In the data rows, 128 means zero.
Some points, each followed by its number:
[165 164 124  76 131 111 116 128 133 173 127 141 123 130 130 160 142 161 139 104 117 119 125  95 125 135 183  96 109 155 163 138] 0
[148 146 111 111 117 122 135 125 112 146 112 116 131 131 147 135 125 133 103 144 126 114  95 109 116 121 161 117 129 136 138 132] 1
[108 115 152 127 153 114 143 133 129 119 101 118 139 125  79 144 134 103 124 138 141 125 154 134 132 118 137 137 102 118 135 140] 2
[ 77  75  97 191  94 101 139 114 124  95 131  90 177 153 136 129  94 116  85 118 113  95 154 182 171 129  57 176 124  48  32 134] 3
[140 129 126 165 136 159 132 110 105 109 109 105 124 129 116 149 149 142 143 102 118  93  98 130 115  95 105  96 155 106 101 102] 4
[148 140 126 130 147 156 117 103 105 146 144 135 124 118 149 126 149 132 125 104 118 137  91 101 108 122 128 136 139 136 137 110] 5
[142 139  84 108  78  87 133 136 158 151 149 113 111 106 142 186 115 155 130 118 127  73 146 135 152 121 156  59 106  73 145 105] 6
[136 119 169 163 127 139 113 138  86 112 133 125 131 153 110 140 126 115 139 103 125 128 145 130 127  86 118 156 117 159 104 143] 7
[145 142 135 125 119 103 120 116 107 135 181 105 175 159 184 101 109 110 109 129  79 122  92 138 119  89 119 173 122 127  93 147] 8
[156 118 144 122 114  96 113 152 150 136 120 123 122 131 141 141 131 131 132 142 119 128 156 133 133 131 144 103 131 147 148 125] 9
[ 96 114 120 144 109 143 127 126 168  70  94 176 139 146 105 135  88 138 161 115 151 150 156 153 127 125  84 156 163 138 102 137] 10
[ 81 154 129  96 156 105 156 112 163  56 122 175 152 126  93 167 123 147 174 104 150 149 159 146 162  89 115 119 108  73 127 122] 11
[164 139 125 101 102  98 124 144 195 156 123 129 134 112 152 150 108 131 116 129 119 124 151 142 139 120 164 101 115 140 176 110] 12
[142  67 181 201 161 109 110 127 128 179 156  65 170 145 185 114 125  83 105 100  70 113 139 145 139 157  99 179 115 141  90 116] 13
[130 116 135 122 118  84 138 128 141 129  99  97 111 108 100 153 116 135 122 138 110 111 162 142 134 121 161  87 117 102 161  98] 14
[136 172 104  57  85 121 139 131 134 146 116 154 123 157 153 134 147 124  95 195 125 140 118  98 118 105 168 113 125 182 175 154] 15
[141 118 149 112 144 110 124 139 125 148 107 134 124 118 103 129 133 119 103 130 128 109 105  99  73 106 186 101  82 131 118 151] 16
[130 119 106 139 131  94 150 108 123  72 103 129 142 133 130 115 113 137 103 158 143 130  91 159 101 121 146 126 122  85  86 150] 17
[101 143 101 172 130 159 163 125  98  55 104 121 132 159  71  77 129 128 129 155 154 148  89 178 159 145  84 162 171  82  53 189] 18
[ 86  88 142 122  86 134 102 163  85 209 153  77 137 181 181  99 100  66  82 143  80 131 143  65 136 172 114 178 133 220 141 125] 19
[115 138 121  55 174 108 108  98 184 151 128 189 137 127 144 117 154 163 141  87 122 198 130 114 111 208 148 130 129 149 157 141] 20
[105 112 130 131 133 157 126 127 129 134 134 135 128 121 135 114 144 104 130 129 135 127 117 112 130 147 109 152 125 143 121 119] 21
[ 76 146 108 128 146 152 158 108 119 117  86 107 119 112 106 111 121 110 109 170 149 133 113 120 127 183 129 122 138 114 146 136] 22
[157 105 163 163 126 108 119 155 144  96 116 125 130 148 107 139 149 141 125 123 104 137 151 175 159 112 121 131 145 126 103 124] 23
[129 110 123 121 123 121 129 127 155 154 132 119 124 114 136 135 123 115 107 122 130 128 143 129 126 147 141 121 105 122 155 110] 24
[151 136 121 115 150 108 135 124 146 103 135 113 108 113 107 119 152 144 139 141 115 133  92 144 147 139 123 120 165  94 104  99] 25
[121 134 110 156 114 155 129 122  99 136 102 110 131 124 103 125 108 134 110 140 151 121 135 130 104 129 135 117 131 112 143 148] 26
[ 71 162  79 104 143 164 167  69  97  63  83 163  84  68 107 176 111 160 167 140 218 125 115 100 104  74 159  85 121  81 183  77] 27
[115 109 121 116 106 122 135 126 164 167 147 104 135 114 159 144 126 103  84 147 118 118 154 126 141 155 148 114  99 119 160 105] 28
[136 123 107 122 120 122 114 125 135 152 124 121 100 108 117 162 132 161 140  95 137 110 149 115 130 140 136  93 141 106 131  94] 29
[151 135 109 112 140 105 130 126 143 101 143 107  97 109 101 129 151 154 145 133 123 116  99 137 155 136 110 110 164  81  97  94] 30
[146 127 132 133 148 143 120 108 110 154 153 130 123 128 159 118 143 137 119 113 112 136 103 112 105 120 128 136 143 135 135 108] 31
[132 113 137 133 147  88 134 122 152  55 112 157 155 157 119 131 130 151 138 121 115 143 118 150 121  80 121 147 132 104  77 127] 32
[147 144 152 130 173 189 111 132 126 121 124 146 121  84  98  87 112 127 158  98 154 144 104 121 120 121 117 140 131 146 152 133] 33
[130 142 118 105  81 100 133 156 117 125 152 143 128 149 123 145 156 134 120 135 133 131 165 118 147  69 134 119  99 134 135 133] 34
[131 123 115 127 123 122 125 122 112 137 105 129 139 133 128 140 129 125 104 137 132 112 120 116 104 109 148 122 115 136 120 142] 35
[130 109 148 130 153 120 122 129 107 135 104 129 128 127  95 122 145 115 107 143 129 132 103 117  95 128 165 120 106 129 110 152] 36
[ 87 138 106 107 135 143 136  99 123 114 112 122 123  88 134 127 110 112 130 148 152 122 123 132 153 125 111 149 129 121 143 121] 37
[135 151 157 155 169 199 116 119  96 126 161 103 140 127 124 129 137 123 153  84 116 116  88 115 117 105  90 135 146 108 106 100] 38
[138  89 165 173 152 115 124 126 126 164 139  83 152 136 172 119 129  87 106 118  85 123 130 144 133 140 118 157 124 136 114 120] 39
[148 136 128 134 151 146 125 106 108 145 123 119 132 103 121 129 118 105 106 144 129 118 102 119 106 131 149 110 109 126 150 137] 40
[125 127 137 160 142 165 118 120 139 121 159 140 162 115 164 125 120 128 144  87 125 141 139 148 135 123  87 131 121 105 125 124] 41
[168 117 165 155  98 127 129 155 103 123 157 106 141 125 136 130 138 117 100 126  85  97 105 139 123  50 138 101 102 105  93 127] 42
[133 141 115 113 118 120 131 144 147 166 115 134 106 131 120 130 132 139 130 147 126 136 124 108 132 181 163  97 130 137 150 138] 43
[ 92  96 167 142 144 103 135 157 103 105  99 144  97 152  53 174 157 149 172 104 129 126 189 103 113 113 152 101 120 144 118 112] 44
[ 96  99 164 146 117 180 123 155 130 135 117  98 118 118  83 135 104  79 147 133 156 132 208 121 140 135  79 159 128 154 175  87] 45
[118  93 105 162 138  83 147 106 131 143  79  82  87 108 117 120 144 123 106 181 122  92  94 141 122 221 160 101 154 108 109 119] 46
[114 123 135 133 131 127 135 126 114 134 131 111 118 120 122 140 125  99 118 140 132 109 128 123 143 129 143 124 113 138 123 129] 47
[135 136 141 138 132 148 129 110 111 134 147 102 160 135 168 142 109 117 130 105 102 115 120 130 133 110 117 141 132 127 115 118] 48
[165 143 120 113 147 109 138 125 145 113 128 115 105  96 110 126 149 146 141 150 115 124  81 147 156 131 132 106 162  87 104  99] 49
[119 114  82 133 114 128 135  94  94 171 104  82  97 100 138 142 102 132 108 115 146  78 112  93 128 150 152 114 139 127 105 124] 50
[116  87 159 151 162  97 141 158 192  95 143 174 163 177 144 106 145 133 153  88  75 162 108 153 144 138  98 162 139 133  57 123] 51
[135 118 122 191 136 174 136 119  86 103 110 115  94 119  79 119 160 126 125 154 154 119 109 140 103 153 132 102 147 109 111 135] 52
[149 128 177 109 112 142 115 177 139  76 143 169 157 167 111 133 123 118 135 158 113 152 151 139 165  89  91 149 113 151 115 145] 53
Which three points above are nearest to each new point by angle, seen from the average point of the numbered points? Their numbers follow each, nearest first.
[138 137 127 125 146 141 127 115 114 138 122 128 128 110 123 133 128 116 120 135 131 126 108 114 116 133 140 121 114 128 140 131] 40 5 1
[165 130 139 108 112 101 123 144 182 136 124 128 126 115 156 140 105 135 122 147 112 126 138 137 142 128 156 102 108 152 158 119] 12 9 24
[115 123 114 111 131 140 128 116 145 144 152 123 129 120 161 120 135 123 119 127 128 130 113 119 128 161 109 141 141 125 124 114] 21 31 20
[142 139 148 136 154 160 111 140 124 124 116 138 111  97 102  96 102 141 159  99 153 128 117 128 118 128 119 136 145 150 156 117] 33 38 45
[109 135 101 151 127 134 161 135 117  83 104 140 133 146 102  95 123 133 124 153 156 131  99 148 159 149 112 140 147  94  67 168] 18 17 3
[122 150  98 128 143 131 139 106  95 119 140 122 118 130 131 145 147 142 147 113 133  83  81 114 136 106 126 111 141 105  84 119] 4 30 38
[ 81 145 123 120 196 153 150  80  91 111 111 109 124 131  95 128 164  99 138 164 120 107  46 104 106 171 131 122 138 113 102 141] 22 52 36
[129 113 181 181 130 137 113 155  66 107 141 128 134 165 101 137 117 111 132 108 127 128 147 133 117  54 118 154 120 168  91 153] 7 53 42
[129 105 141 142 143  97 138 148 161 122 136 159 147 155 138 125 137 136 142 101  93 140 121 146 146 136 114 141 136 126  84 128] 51 32 23
[108  52 134 155 114 105 115 128 141 125  78 154 139 128 115 123  93 108  97 123 154 173 200 158 100 141 127 161 121 137 116 134] 10 45 2
[ 99 134 103 115 126 152 132 112 109 121 104 126 124 100  99 114 113 114 109 145 164 101 133 123 128 106 126 144 113 118 136 128] 37 26 27
[103 167  48 124 119 121 136  75  50  98  54  68  88  91  73 159  72 174 154  93 173  56 131 120 158  61 120  99 176  74 144  85] 27 50 4
[ 99 124  47 123 115 129 130  82  67 199 113  54  80  92 132 142  95 124 109 107 144  40  72  96 129 180 150 109 135  98 100 126] 50 46 1
[140 144 117  98 104 117 132 136 140 126 117 137 127 146 140 125 133 132 102 166 128 138 124 118 118 116 143 118 129 157 145 141] 15 1 34
[138 111 200 188 134 126 114 161  48 117 140 142 134 175 101 154 132 117 134  96 125 127 169 122 126  48 134 158 100 194  88 161] 7 44 53
[148 107 152 111 173 105 110 111 130 177 137 135 133 120 130 135 155 125  97  97 105 161 128 125 114 180 174 116 102 133 119 149] 20 36 0
[112 133 112 110 113 133 135 120 122 158 136 109  96 114 122 124 116 111 122 147 136 124 130  97 115 166 141 119 129 143 159 114] 43 24 28
[101 144 121 137  97 137 149 151 151  92 156 156 141 156 100 148 170 150 157 107 137 125 173 152 144 100  94 109 119  86 111 124] 11 34 10
[115 133 123 131 136 128 154 134 101 126 138 110 131 131 145 132 161  96 113 167 119 114  97 133 160 138 136 127 123 142 107 155] 47 18 8
[131 122  82 128 106  98 137 127 163 133 138 127 130 114 153 147 120 135 108 139 122  96 120 150 141 139 110 101 127  78  97 121] 6 3 30
[127 108 135 114 112  81 130 136 151 140 101  96 110 108 112 165 116 140 118 139 115 112 162 129 142 124 166  87 122 107 157  92] 14 6 12
[154 146 164 162 160 200 115 132  95 129 163 106 136 131 145 126 144 131 147  87 108 113  78 115 115 103  95 123 155 117  95 112] 38 4 5
[137 144 140 110 117 129 118 161 131  99 131 149 143 153 114 135 135 120 129 147 119 149 145 144 153 109 111 141 116 141 131 141] 53 34 23
[141 103 148 124  92 109 114 149 157 145 142 154  96 118 152 144 119 124 112 140 131 136 185 134 117 111 138 128 121 176 142 111] 9 12 24
[163 148 131 124  78 215 147 195 159 148 208  84 138 135 155  94 138 131 141 130 127 102  94 108 168 104  48 156 161  94 124  61] 38 41 48
[116 133 156 143 144 149 113 127  96 150 137 121 143 139 132 112 112 111 131 115 124 155 139 114 122 153 119 159 122 149 150 143] 19 21 45
[133 125 151 143 148 149 128 105 129 127 146 116 171 126 177 134 118 110 137  99  92 126 109 141 143 109 106 152 121 121  98 119] 48 41 8
[130 137  96  97 143 110 131  96 151 138 159 152 133 122 165 138 132 145 138 110 130 155 123 121 133 133 135 122 119  95 133 125] 20 0 11
[140 138 148 138 138 162 111 145 120 125 116 149 142 148 122 111 138 150 155 103 135 146 137 130 111 131 108 140 142 157 140 142] 33 7 10
[132 154 155 136 180 182  99 123 110 129 130 141 113  94 114  92 109 126 172  83 149 138 110 113 107 127 110 161 135 167 169 125] 33 5 38
[132 134  69 105  96  93 153 131 171 130 107 114 117  98 133 148 109 146  97 173 147  78 113 139 133 144 142  89 133  81 112 111] 6 46 14
[139 127 138 102  77  90 133 168 128 115 149 145 123 159 120 140 149 135 128 149 132 128 173 129 160  62 138 124 107 137 132 129] 34 53 9
[104 120 112 112 133 108 134 107 121 150 135 144 127 134 156 111 134 123 113 133 128 144 128 106  84 158 155 127  99 135 133 151] 20 15 43
[143 157 113  80 122 121 116 139 136 181 132 131 115 131 145 153 143 151 150  99 121 118 128  91 115 138 163  97 122 145 168 129] 0 43 12
[115  97 107 156 134  95 146 110 129 130  86  82  89 107 125 120 134 118 118 179 120 103 101 136 118 201 155  96 169 129 119 119] 46 22 50
[132 126  98 117 122 111 110 113  77 151  88 139 139 150 123 168 130 128  85 129 138  98 117  99  85  93 162 114  97 131 139 151] 35 1 16
[112 135 127  94 139 118 134 109 126 120 148 139  95  98 104 145 150 115 141 147 140 131 134 109 118 119 147 119 110 126 140 117] 27 0 37
[126 157 168 178 147 224 129 176 105 120 244 121 115 167 126  82 219 109 175 130 104 125  87 119 156 143  29 160 157 137  99  91] 38 21 41
[154 147  70  94  70  70 138 122 180 158 137 103 110  89 147 190  95 161 126 132 117  62 148 139 167 129 179  42  99  55 143  98] 6 14 12
[121 117 152 153 156 165 122 137 128 124 123 135 129 130  98  96  97 120 155 103 122 149 111 117 112 171 105 153 148 139 122 123] 33 21 38
[150 122 175 184 187 169 112 127 102 117 135 128 151 146 131 105 176 111 140 107  82 129  72 150 132 150 109 144 127 132  92 142] 38 13 39
[148 141 122 106 106 120 129 134 135 128 128 140 135 140 149 126 135 125 112 152 124 140 121 120 113 112 142 119 128 152 138 144] 15 1 34
[123 113 156 136 120 120 127 135 137 127 111 137 112 124 110 129  95 115 132 145 144 141 161 116 114 131 146 132 125 146 150 136] 45 9 2
[122 137 129 131 131 157 125 130 108 131 139 127 130 136 112 112 121 111 124 135 129 129 108 111 119 137 118 152 120 138 121 146] 21 33 19
[158 164 118  87 129 129 108 125 125 175 145 135 127 141 134 160 155 158 146  93 105 118 116  94 118 135 167  85 118 147 170 123] 0 43 1
[180 112 160 165 114 124 111 174 164 102 107 148 113 145 115 122 148 155 138 129 123 157 147 167 146 128 120 117 160 146 115 117] 23 9 53
